(in the rows, 128 means zero)
Each path below is one point turned by a fixed rotation once a step. After each direction that follows a path, write how fast that rotation turns it, in degrees each step (0 if it stays still).
Each turn is a multiple of 5 degrees from 10 to 175, or 0.
Each row of a path follows its step; steps can be skipped.
Rotation 1:
step 0: [104 121 132 133 118 120 129 135 120 124 125 126 122 125 126 131 133 122
 144 107 121 133 130 140 127 136 127 137]
step 1: [122 119 129 131 126 122 120 119 126 106 132 136 139 126 123 135 119 119
 124 130 127 140 123 137 128 113 147 128]
step 2: [118 116 126 123 116 123 126 121 115 142 119 127 132 128 126 132 130 143
 125 111 132 118 128 136 130 109 132 123]
step 3: [121 119 132 135 121 118 119 129 122 127 141 127 123 125 121 124 121 133
 126 119 106 140 139 137 130 129 127 145]
step 4: [122 128 122 128 128 126 143 113 126 123 124 127 140 125 128 141 118 120
 124 127 118 136 139 144 139 115 134 116]
step 5: [116 116 122 114 133 121 128 119 127 134 125 126 136 123 120 117 141 130
 127 115 130 127 140 135 117 114 128 142]
step 6: [117 133 123 129 123 134 128 124 126 122 145 123 128 135 118 122 122 138
 139 120 110 131 132 140 126 131 148 129]
step 7: [134 128 125 117 132 116 136 120 121 124 126 126 130 123 131 143 140 125
 123 126 118 122 135 132 143 113 149 132]
step 8: [117 120 127 122 127 121 132 112 121 141 139 121 125 119 133 129 141 132
 137 112 132 141 126 139 121 133 129 134]
step 9: [122 123 138 131 130 126 132 130 126 120 143 128 137 119 124 127 111 118
 145 123 125 124 133 135 132 122 149 138]
Directions:
[126 133 125 126 125 125 130 129 132 124 128 130 127 123 132 126 125 130
 129 133 129 130 127 126 133 121 131 125] => 130
[132 119 124 126 127 127 129 129 128 130 131 128 126 127 132 121 128 131
 133 126 130 125 128 130 125 126 125 125] => 120
[128 130 125 130 133 126 131 135 126 133 124 134 131 125 127 128 134 133
 127 123 130 130 128 128 129 127 127 128] => 135
[130 129 134 129 135 129 125 123 125 127 130 130 130 130 128 123 126 131
 130 128 127 135 126 128 130 129 129 121] => 145
[133 123 123 126 128 131 129 132 124 124 127 128 133 128 129 131 129 122
 125 132 124 130 126 130 131 129 131 124] => 125
Rotation 2:
step 0: [126 129 114 119 125 128 142 126 121 129 136 134 123 120 128 108 131 123
 129 120 121 124 136 137 138 115 126 130]
step 1: [136 113 139 131 130 142 139 125 123 133 124 124 144 132 128 130 128 129
 128 114 138 127 142 129 131 133 121 130]
step 2: [128 129 124 125 121 117 135 131 122 139 125 146 127 112 135 128 135 133
 124 125 126 136 134 145 130 138 135 137]
step 3: [122 129 128 129 140 127 128 142 128 126 117 130 128 124 123 129 129 117
 124 115 135 118 148 118 130 126 125 139]
step 4: [110 121 136 121 128 130 144 131 127 126 135 127 128 125 134 145 133 124
 126 127 120 143 127 135 128 133 125 138]
step 5: [121 133 138 128 131 123 123 134 127 132 115 132 125 115 130 135 123 129
 121 141 138 114 136 132 129 131 110 128]
step 6: [120 139 122 130 137 129 135 140 144 120 130 128 116 131 131 144 135 132
 123 121 127 138 130 127 129 136 130 116]
step 7: [120 142 136 133 123 138 138 125 139 132 128 129 121 128 133 130 124 115
 125 141 132 119 121 128 122 112 120 136]
step 8: [135 124 132 134 133 123 133 130 139 128 131 113 123 125 136 122 130 122
 121 136 133 138 123 124 133 143 118 110]
step 9: [126 136 124 117 139 134 131 115 134 143 125 132 112 134 138 122 128 136
 122 131 135 124 123 132 129 117 137 123]
Directions:
[126 125 131 124 130 130 127 123 124 130 126 125 129 130 130 128 128 137
 127 130 130 129 130 132 131 130 123 123] => 95
Rotation 3:
step 0: [128 129 121 129 135 123 132 125 139 131 133 134 122 127 134 131 135 124
 126 137 121 147 112 150 123 142 136 114]
step 1: [132 134 140 132 134 133 123 127 111 120 116 126 115 138 124 123 139 132
 120 119 131 127 114 111 129 117 124 115]
step 2: [123 140 121 135 142 123 133 146 136 146 118 123 138 129 125 135 127 127
 121 128 132 129 136 132 135 118 146 135]
step 3: [128 133 141 120 124 133 133 133 136 119 139 131 137 135 133 124 114 111
 121 111 124 124 123 127 133 124 107 131]
step 4: [134 121 106 135 123 129 120 141 116 120 135 125 129 125 122 129 124 134
 128 140 122 118 154 124 128 131 123 127]
step 5: [116 115 129 118 124 120 126 128 132 128 133 143 122 130 132 121 116 129
 128 135 143 130 113 142 128 148 131 132]
step 6: [128 126 129 126 118 143 122 114 120 128 110 126 124 118 127 123 136 124
 133 128 136 132 132 100 118 130 128 124]
step 7: [122 133 140 132 136 109 132 123 140 135 115 125 134 118 137 131 123 145
 139 132 123 135 137 137 131 123 140 134]
step 8: [135 134 135 116 120 147 137 120 126 120 135 121 136 133 123 125 132 126
 133 126 113 138 111 134 121 114 118 134]
step 9: [142 135 119 147 136 121 124 133 120 128 140 130 120 133 125 125 140 127
 144 133 119 112 137 132 131 124 138 122]
Directions:
[130 133 131 127 128 128 126 131 130 132 127 131 122 124 125 129 130 126
 128 126 137 127 127 125 127 127 130 133] => 85
[124 132 126 126 127 126 126 135 128 124 125 129 128 131 129 128 120 124
 122 131 131 128 130 126 126 127 127 124] => 35
[130 132 133 130 130 133 132 125 124 125 129 128 127 132 127 131 126 128
 127 128 126 126 128 121 124 135 125 130] => 145
[126 130 127 120 130 131 136 127 128 127 129 128 126 125 130 129 126 127
 123 131 127 127 126 132 132 131 133 132] => 140
[125 125 127 130 127 130 128 125 127 131 125 129 130 134 127 128 126 126
 130 127 132 124 124 123 132 128 137 124] => 85
Rotation 4:
step 0: [123 134 134 118 127 125 140 125 131 136 123 128 134 121 135 118 126 117
 118 133 129 139 130 129 138 123 122 138]
step 1: [144 139 144 133 130 133 127 127 119 135 129 131 136 127 126 138 130 122
 118 124 132 129 136 133 123 122 127 132]
step 2: [127 129 132 126 126 132 128 128 122 126 136 137 128 112 124 113 141 122
 126 130 146 125 131 134 125 129 127 129]
step 3: [127 134 127 130 134 144 120 123 120 144 133 131 137 122 122 128 138 134
 132 130 122 119 124 127 130 126 122 117]
step 4: [119 132 132 118 130 130 126 134 128 132 134 133 119 118 132 129 135 127
 139 136 126 121 122 114 119 124 144 129]
step 5: [112 131 127 132 131 130 130 133 135 141 137 127 139 126 123 124 120 128
 131 129 116 132 135 126 138 120 140 129]
step 6: [131 136 136 123 132 128 129 130 135 132 126 117 130 123 133 136 128 125
 138 135 131 140 127 126 129 114 127 148]
step 7: [127 134 133 140 129 135 120 136 123 123 135 130 132 137 123 124 123 113
 123 131 137 128 134 137 130 118 130 139]
step 8: [133 134 125 117 129 145 123 135 123 127 131 119 127 118 129 122 128 127
 131 128 143 133 127 137 132 125 116 124]
step 9: [125 124 128 130 127 147 129 137 108 131 123 130 123 133 129 131 136 127
 130 128 126 114 124 129 126 121 131 127]
Directions:
[129 133 125 127 128 124 125 127 129 133 124 126 130 123 128 126 123 132
 128 130 127 126 128 132 135 127 122 124] => 140
[122 126 131 128 131 123 127 133 127 132 127 126 133 130 127 129 132 132
 130 128 132 126 122 127 127 133 130 125] => 55
[128 130 126 131 126 131 123 131 125 129 129 134 124 125 129 128 130 131
 127 121 129 130 125 126 132 133 125 133] => 60
[124 134 131 126 130 128 129 125 128 125 128 123 131 131 130 130 122 127
 123 127 131 128 127 131 129 132 128 136] => 55
Rotation 5:
step 0: [142 132 128 125 140 127 123 126 141 136 138 131 113 121 132 112 142 117
 137 123 123 143 123 118 129 134 134 121]
step 1: [147 131 126 132 118 119 118 135 125 137 148 131 121 122 139 141 135 127
 127 130 129 130 128 131 122 124 148 118]
step 2: [136 132 130 124 128 130 120 139 132 123 134 117 131 131 124 129 122 122
 140 125 120 126 123 142 131  99 148 129]
step 3: [116 140 130 115 131 127 123 119 140 123 135 123 114 139 137 143 126 129
 137 122 130 129 139 141 135 120 133 143]
step 4: [120 115 130 113 114 116 126 121 130 104 135 126 121 141 128 131 141 132
 126 119 129 128 121 118 131 124 128 137]
step 5: [116 122 122 121 128 128 141 129 129 126 141 142 134 141 118 123 134 131
 121 138 150 127 125 121 143 123 139 129]
step 6: [134 115 114 122 147 130 136 120 123 134 129 139 125 129 122 126 140 136
 136 129 141 117 111 142 128 129 125 134]
step 7: [129 117 117 135 142 144 123 129 128 122 141 125 130 136 142 136 134 126
 130 143 135 131 118 128 113 125 113 123]
step 8: [116 121 116 135 122 129 128 151 131 141 118 127 123 132 136 138 132 127
 124 126 129 124 120 132 123 111 113 117]
step 9: [108 131 136 142 133 126 120 139 140 132 124 135 116 128 133 107 130 122
 135 122 128 140 119 138 130 124 118 129]
Directions:
[132 122 129 127 128 126 127 128 127 123 123 125 128 126 124 123 131 128
 131 123 123 126 121 128 127 125 127 129] => 160
[131 130 126 130 130 126 123 120 130 125 127 133 123 128 129 128 128 129
 135 127 129 130 129 129 125 133 124 131] => 115
[124 129 132 129 130 127 128 128 127 129 125 129 123 131 124 127 127 132
 125 136 128 126 124 129 123 127 123 125] => 25
[134 130 130 123 130 131 132 130 128 125 123 126 128 130 131 133 126 125
 128 130 129 130 130 130 127 124 122 132] => 80
Rotation 6:
step 0: [120 142 129 143 131 109 126 126 132 121 137 120 132 124 121 132 127 132
 129 115 118 122 113 127 126 128 124 132]
step 1: [112 138 126 143 138 130 128 122 138 141 127 133 122 118 129 139 128 122
 121 133 122 114 129 134 123 134 129 132]
step 2: [123 131 117 130 150 119 138 125 131 125 122 129 131 124 131 127 135 121
 132 124 127 120 127 134 127 120 106 129]
step 3: [124 134 123 133 132 130 120 120 127 116 114 120 130 117 124 138 132 113
 128 128 135 126 114 128 132 145 122 133]
step 4: [109 133 114 130 129 140 134 124 141 125 114 112 128 126 124 129 122 130
 128 134 133 124 128 124 126 121 122 119]
step 5: [115 135 116 129 134 118 122 128 123 112 123 133 130 132 130 140 125 126
 121 128 129 131 124 117 145 122 126 116]
step 6: [119 133 129 129 133 136 131 134 121 123 120 131 121 119 123 137 109 121
 121 135 123 135 118 141 126 128 129 113]
step 7: [138 136 122 138 135 138 128 136 126 128 114 122 127 128 130 134 130 128
 120 126 115 138 130 125 136 108 119 124]
step 8: [136 137 118 127 123 122 120 136 117 129 128 123 116 121 114 125 128 126
 110 134 122 127 117 122 133 132 118 121]
step 9: [135 140 116 138 127 137 125 139 123 133 125 125 124 119 132 131 127 135
 117 127 143 119 133 134 117 122 133 114]
Directions:
[126 129 131 129 126 127 122 131 129 131 125 133 130 133 127 121 129 125
 134 128 128 133 131 126 123 131 127 126] => 0
[132 133 128 128 130 126 128 121 125 124 134 131 127 126 121 129 126 127
 129 128 131 133 126 126 127 132 128 126] => 135
[126 125 131 129 121 128 127 126 125 129 129 128 128 131 129 131 131 123
 124 130 127 126 120 130 126 133 129 124] => 140
[133 129 128 135 128 124 128 128 124 136 128 130 126 123 125 127 130 130
 128 124 126 122 129 129 126 129 125 128] => 45
[128 131 127 129 125 125 131 129 134 129 132 135 128 128 134 129 121 125
 125 126 131 125 130 129 131 128 128 124] => 85
Rotation 7:
step 0: [115 124 125 131 138 139 127 138 133 125 123 127 124 112 106 127 119 132
 137 131 144 134 124 124 122 136 116 138]
step 1: [137 132 122 125 126 128 126 133 118 144 121 133 117 107 134 139 131 125
 115 137 109 133 138 132 128 139 122 129]
step 2: [126 121 107 137 133 112 115 139 141 118 127 129 129 129 125 134 135 129
 139 134 128 146 121 127 138 129 132 121]
step 3: [116 133 122 126 120 152 138 126 140 136 129 128 126 124 126 133 127 117
 128 122 134 141 141 149 130 133 133 123]
step 4: [119 149 132 136 122 120 121 134 129 119 128 135 121 135 121 148 143 133
 118 128 123 132 123 127 118 139 121 139]
step 5: [139 139 122 125 123 116 110 125 130 141 128 132 150 124 119 128 122 129
 129 131 141 136 145 135 126 125 131 119]
step 6: [130 132 124 119 111 142 129 144 135 109 139 143 127 131 120 125 129 125
 136 122 113 131 139 120 127 124 127 129]
step 7: [117 128 123 123 123 138 122 132 117 136 112 140 135 139 121 123 139 132
 111 138 138 129 120 125 117 134 134 115]
step 8: [138 141 127 112 138 136 124 126 136 135 123 123 124 126 112 131 133 140
 150 137 129 130 131 121 123 126 112 133]
step 9: [129 127 113 129 133 130 122 135 102 126 123 142 114 118 130 129 117 119
 126 123 128 139 143 117 122 129 128 126]
Directions:
[128 128 128 127 132 134 126 126 122 130 127 132 128 131 127 123 127 132
 130 130 127 125 129 120 127 122 126 127] => 35
[127 131 122 125 125 131 130 124 129 126 129 120 129 125 128 123 126 132
 126 126 124 128 132 129 128 129 126 132] => 140
Rotation 8:
step 0: [129 129 118 119 123 124 120 123 124 119 125 130 142 119 110 129 127 113
 124 124 129 110 139 135 130 130 126 124]
step 1: [115 129 120 132 118 137 125 143 132 131 137 132 127 127 103 132 125 129
 124 134 125 132 117 122 129 138 133 127]
step 2: [118 135 120 129 129 132 132 127 117 127 132 121 116 110 129 122 108 118
 120 132 133 115 135 130 132 125 133 132]
step 3: [114 127 137 130 112 123 129 127 142 130 139 110 125 126 114 122 125 131
 131 124 128 125 122 131 136 119 118 131]
step 4: [132 130 118 124 126 127 133 132 129 130 122 112 125 117 123 142 126 136
 119 140 143 121 134 142 129 122 129 114]
step 5: [125 135 134 109 128 131 137 136 139 135 124 116 123 131 121 125 113 127
 138 139 127 133 122 118 123 132 118 125]
step 6: [131 118 128 120 135 121 128 127 129 122 121 118 125 129 123 141 115 105
 126 121 126 117 128 145 124 129 125 124]
step 7: [121 126 116 127 115 120 122 144 143 133 127 134 133 128 120 126 126 122
 145 132 131 123 113 131 121 135 128 120]
step 8: [119 118 112 127 130 139 128 128 133 131 129 135 123 122 137 139 110 117
 114 133 132 118 127 122 123 122 125 122]
step 9: [116 132 130 123 119 119 119 120 134 131 131 128 144 123 122 116 118 122
 126 133 118 115 122 122 137 127 114 127]
Directions:
[130 130 128 129 123 128 131 128 132 133 125 133 127 130 131 129 133 120
 125 129 126 124 129 126 130 132 128 128] => 40
[130 133 117 131 130 132 129 132 131 126 127 129 126 130 126 131 132 134
 129 128 129 127 128 126 128 127 125 125] => 110
[128 125 129 125 125 132 126 123 132 131 126 127 132 124 133 127 131 133
 125 131 130 128 129 127 131 122 123 126] => 70
[128 125 130 126 124 130 131 132 132 126 134 131 127 128 126 128 129 126
 126 124 129 135 131 125 124 125 123 130] => 160
[123 132 130 127 127 131 129 128 125 130 125 133 125 127 130 132 126 128
 130 134 134 132 127 123 125 127 132 126] => 115
[128 127 127 125 131 132 133 126 128 126 133 125 130 135 129 124 127 124
 131 129 132 122 129 123 129 124 130 130] => 120
